Rotation paths and how fast each direction turns (degrees per step):
Each turn is a multiple of 5 degrees from 10 to 175, or 0.
path 1
[+2.29,-4.88,-4.29,+1.27,+1.48,+0.23,-0.75,+3.71,-2.65,+1.23,+2.11,-1.93,-6.34,+0.13,+1.51,-2.37,-1.04,+1.85,+0.76,-4.24,-1.70,+1.98,+1.58]
[+0.35,-2.40,-4.71,+1.64,-0.53,+2.60,-2.10,+0.45,-1.45,+1.84,+7.18,-2.56,-4.78,+0.38,-1.21,-3.83,-0.36,-0.89,+1.56,-2.77,-0.30,+1.81,-0.68]
[-0.08,-5.74,-3.86,+0.59,-0.47,-0.76,-1.72,-0.22,-3.50,-0.31,+2.00,+0.13,-5.92,-0.28,+1.80,-2.74,-0.91,+0.68,+1.93,-3.59,-0.74,+3.98,-1.44]
[+1.80,-2.75,-4.07,+1.93,+1.66,-1.11,-2.69,+2.66,-2.37,+3.49,+4.27,-4.32,-4.53,+0.43,+0.13,-3.69,-0.25,+0.85,+1.29,-3.87,-0.10,+1.89,+1.91]
[+0.31,-3.57,-4.93,+1.04,+0.02,+3.09,+0.09,+1.64,-3.27,-0.32,+5.57,-0.52,-6.01,-0.33,-0.29,-2.44,-0.62,+0.42,+1.33,-1.64,-2.22,+2.91,-1.67]
[+0.06,-5.78,-3.94,+1.31,-1.60,-0.99,-3.62,-0.23,-1.23,+1.34,+2.93,-1.53,-4.86,+0.43,+1.31,-3.76,-1.03,-0.28,+1.61,-5.37,+0.23,+2.08,+1.22]
[+1.50,-1.83,-4.22,+1.33,+2.11,-1.17,-0.86,+1.83,-4.61,+1.75,+4.69,-2.28,-5.12,-0.92,-0.06,-4.06,-0.23,+1.17,+2.00,-1.35,-0.69,+3.91,-0.71]
[+1.43,-5.33,-4.92,+1.16,-0.47,+3.25,-0.98,+2.49,-1.64,+0.29,+3.63,-1.38,-6.68,+0.79,+0.44,-1.17,-1.20,+0.52,+0.47,-4.20,-2.15,+1.09,+0.64]
[-0.56,-3.20,-3.50,+1.21,-0.62,-0.33,-3.25,-1.45,-2.08,+1.87,+5.66,-1.72,-4.09,+0.02,-0.39,-5.02,-0.23,-0.86,+2.39,-3.19,+0.49,+3.48,-1.15]
[+1.79,-5.04,-4.17,+0.58,+1.30,-1.37,-0.60,+2.94,-4.45,+0.76,+1.66,-0.91,-6.64,-0.61,+1.76,-2.55,-0.55,+1.79,+1.82,-3.23,-1.22,+3.71,+0.14]
[+1.37,-2.72,-4.92,+1.49,+0.66,+1.84,-2.38,+2.17,-1.24,+2.12,+6.43,-3.92,-5.14,+0.77,-1.20,-3.33,-0.14,-0.08,+0.88,-3.79,-0.81,+0.83,+1.63]
Speeds:
[-0.85,-0.99,+0.74,-0.18,-0.80,-2.14,-1.03,-1.75,-0.37,-0.15,-1.05,+0.86,+0.56,-0.27,+0.80,-1.00,-0.18,-0.34,+0.85,-0.64,+1.00,+1.32,-0.45]
115
[+0.42,-1.80,+0.21,-0.11,-0.63,+0.17,-0.52,+0.67,+1.17,+0.06,-1.67,-0.08,-0.46,+0.79,+1.07,+1.05,-0.35,+0.30,-0.48,-1.85,-0.16,-1.12,+1.69]
155
path 2
[-0.56,+0.34,+3.76,+0.37,-1.41,+0.54,+4.05,-1.40,+1.81,-2.41,+0.49,-0.83,-3.03,+1.58,+0.60,-6.85,-0.48,-3.17,+0.57,+2.91,-0.61,-2.14,+3.31]
[-3.83,-3.17,+1.32,+5.24,-1.72,-0.42,+4.39,-0.21,-0.42,+0.62,+0.96,+0.85,-2.47,-2.05,-2.48,-5.39,+1.25,-0.83,+0.62,+1.68,+0.96,-0.08,+2.52]
[+2.50,-3.18,+2.76,+2.20,-3.40,-1.31,+2.82,-2.85,+2.53,-2.05,-0.75,-1.17,-4.54,-0.49,-1.92,-3.19,+1.94,-3.21,-1.44,+2.23,-2.03,-0.44,+1.20]
[-1.89,-3.44,+1.69,+2.52,-3.25,+1.49,+2.37,+0.74,+0.95,+2.66,-0.65,-0.82,-2.62,+0.56,-2.35,-3.59,+0.33,-3.30,+1.16,+1.60,+1.00,-5.29,+3.01]
[-0.81,-0.29,+1.32,+1.41,-3.03,-0.95,+2.76,-3.82,+0.02,+1.03,+1.78,-2.52,-4.80,-1.65,-1.12,-2.00,+1.41,-1.09,+2.82,+3.91,-1.79,-0.18,+4.80]
[-0.10,-0.73,+3.84,+2.00,-1.07,-0.02,+2.44,-1.70,+1.33,-1.32,-0.38,+0.16,-2.56,+1.59,-1.12,-6.80,+1.81,-0.38,+2.07,+2.98,+1.85,-3.76,+1.90]
[-3.04,-1.71,+1.05,+1.96,-3.52,-0.68,+4.62,-0.07,-0.21,-0.71,+1.51,-1.18,-3.61,-2.05,-0.93,-5.92,-0.49,-1.83,-1.26,+0.45,-1.31,+0.91,+4.20]
[-0.38,-3.79,+2.59,+5.26,-0.89,-0.79,+3.31,-2.11,+2.27,-1.02,-1.06,+0.83,-3.17,-0.18,-1.10,-1.86,+2.31,-4.34,+0.04,+4.50,-0.40,-0.66,+0.62]
[+0.56,-3.04,+1.15,+1.27,-5.20,-0.48,+1.60,-0.41,+0.79,+1.48,-0.59,-2.00,-3.85,-1.44,-3.50,-4.47,+1.83,-1.04,+0.24,-0.20,-0.83,-3.90,+3.17]
[-1.09,-0.43,+2.54,+0.86,-1.11,+1.55,+3.81,-2.44,+1.06,+1.02,+1.38,-1.79,-3.69,+1.11,+0.40,-2.66,-0.01,-4.49,+2.16,+4.71,-1.59,-2.52,+4.72]
[-1.55,-1.31,+1.89,+3.29,-1.58,-0.82,+2.40,-2.40,-0.60,+0.66,-0.05,+0.19,-2.85,-1.49,-2.58,-5.99,+3.15,+1.84,+3.37,+2.95,+1.56,-1.92,+2.47]
Speeds:
[-1.40,-0.11,-0.54,+1.77,+0.90,-0.30,+0.65,-0.85,-0.72,+0.94,+0.72,+0.52,-0.12,-0.89,+0.30,+1.85,+0.32,-0.25,+0.93,+1.42,-0.30,+1.64,+0.24]
130
[-0.23,+1.94,+0.24,-1.32,+0.69,+0.37,-0.36,-1.07,-0.64,+0.49,+0.57,-0.40,+0.10,+0.53,+0.72,-0.84,-0.14,+1.52,+2.09,+0.89,+0.36,-0.69,+1.28]
70
[+0.03,-0.07,+1.19,+0.57,+1.54,+0.68,+0.04,-0.06,+0.94,-0.54,-0.47,+1.02,+0.74,+1.87,+0.75,+0.47,-0.16,-1.56,+0.37,+1.43,+0.82,-1.30,-1.02]
160
path 3
[-2.39,-3.72,-1.99,-1.08,+3.79,-2.89,+1.78,-3.61,+3.75,+4.30,+4.22,+2.79,+3.48,+1.69,-0.89,+0.52,-2.81,+0.03,-0.26,-1.08,+0.96,-1.29,+2.31]
[-0.75,-3.22,-0.84,+2.63,+2.99,+1.37,+2.82,+2.05,-0.48,-0.59,+6.71,+2.61,-0.61,-2.67,+0.42,+2.75,-4.13,-0.53,+0.88,+1.26,+1.34,-1.79,+3.98]
[-0.55,-1.31,+3.59,-0.13,+6.63,+0.31,+0.78,+1.02,+1.54,+4.27,+2.98,-0.26,+2.41,+0.90,-0.98,+3.07,-1.01,-0.75,+4.46,-1.20,+3.11,+1.11,+2.69]
[-4.08,-2.00,+0.07,-1.16,+2.52,-3.23,+2.32,+4.88,-2.13,+2.32,+2.10,+1.49,+0.55,-2.17,+2.06,+1.84,+0.61,-1.85,+0.58,+2.56,-0.80,+0.94,+5.99]
[-2.07,-1.72,+1.61,+2.45,+1.72,-2.34,+0.71,+1.79,+1.84,+8.68,+2.45,-0.05,+1.37,+3.77,-1.12,+2.17,-2.26,-0.49,-1.82,+1.73,-0.88,-0.48,+1.98]
[-1.87,-0.86,-3.85,+0.96,+1.15,-0.54,+1.81,+0.77,+3.41,+1.79,+1.54,+1.20,-1.76,+0.32,+3.66,+2.39,-4.00,-4.14,+0.49,+3.79,+0.11,+0.18,+5.69]
[+0.67,-1.37,-1.04,+1.23,+5.99,+0.55,-1.75,+0.64,+0.09,+6.57,+4.08,-1.77,-3.05,+0.77,+0.61,+0.21,-0.68,-1.03,+1.67,+1.55,+1.06,-3.16,+2.24]
[-0.20,-2.29,-1.64,-1.53,+4.22,-4.86,+1.87,-1.61,+2.74,+3.25,+3.75,-0.28,-0.05,-4.83,+2.77,-0.65,-0.88,-2.43,+2.12,+0.40,-1.17,+2.61,+3.80]
[-2.46,-1.78,+1.68,+1.09,+4.18,+0.35,+2.68,+1.48,+2.83,+4.52,+5.53,-0.10,-1.77,-3.33,-0.56,+2.51,+0.26,+2.70,-1.96,+2.31,-1.95,-1.22,+0.35]
[-4.43,-1.39,-2.29,+1.56,+3.04,-0.83,+3.89,+0.34,+2.92,+2.42,+3.12,-3.97,+2.52,-0.57,+1.56,+4.19,-2.08,-2.10,+2.34,+1.40,+1.29,+2.94,+0.58]
[-6.21,-1.92,-2.07,-2.07,+5.18,+0.16,+0.28,+2.01,-1.26,+2.95,+3.19,+0.68,+1.17,+0.19,+1.97,+2.30,-0.12,+0.90,+0.27,+2.75,+1.98,-4.43,+1.00]
Speeds:
[-0.60,-0.24,-2.30,+0.16,-0.85,-0.05,-0.70,-0.99,-0.29,+0.33,-0.34,+0.24,+0.27,+2.04,+0.44,-0.56,-1.20,-0.73,-0.86,+0.55,+0.59,-1.87,+0.01]
65
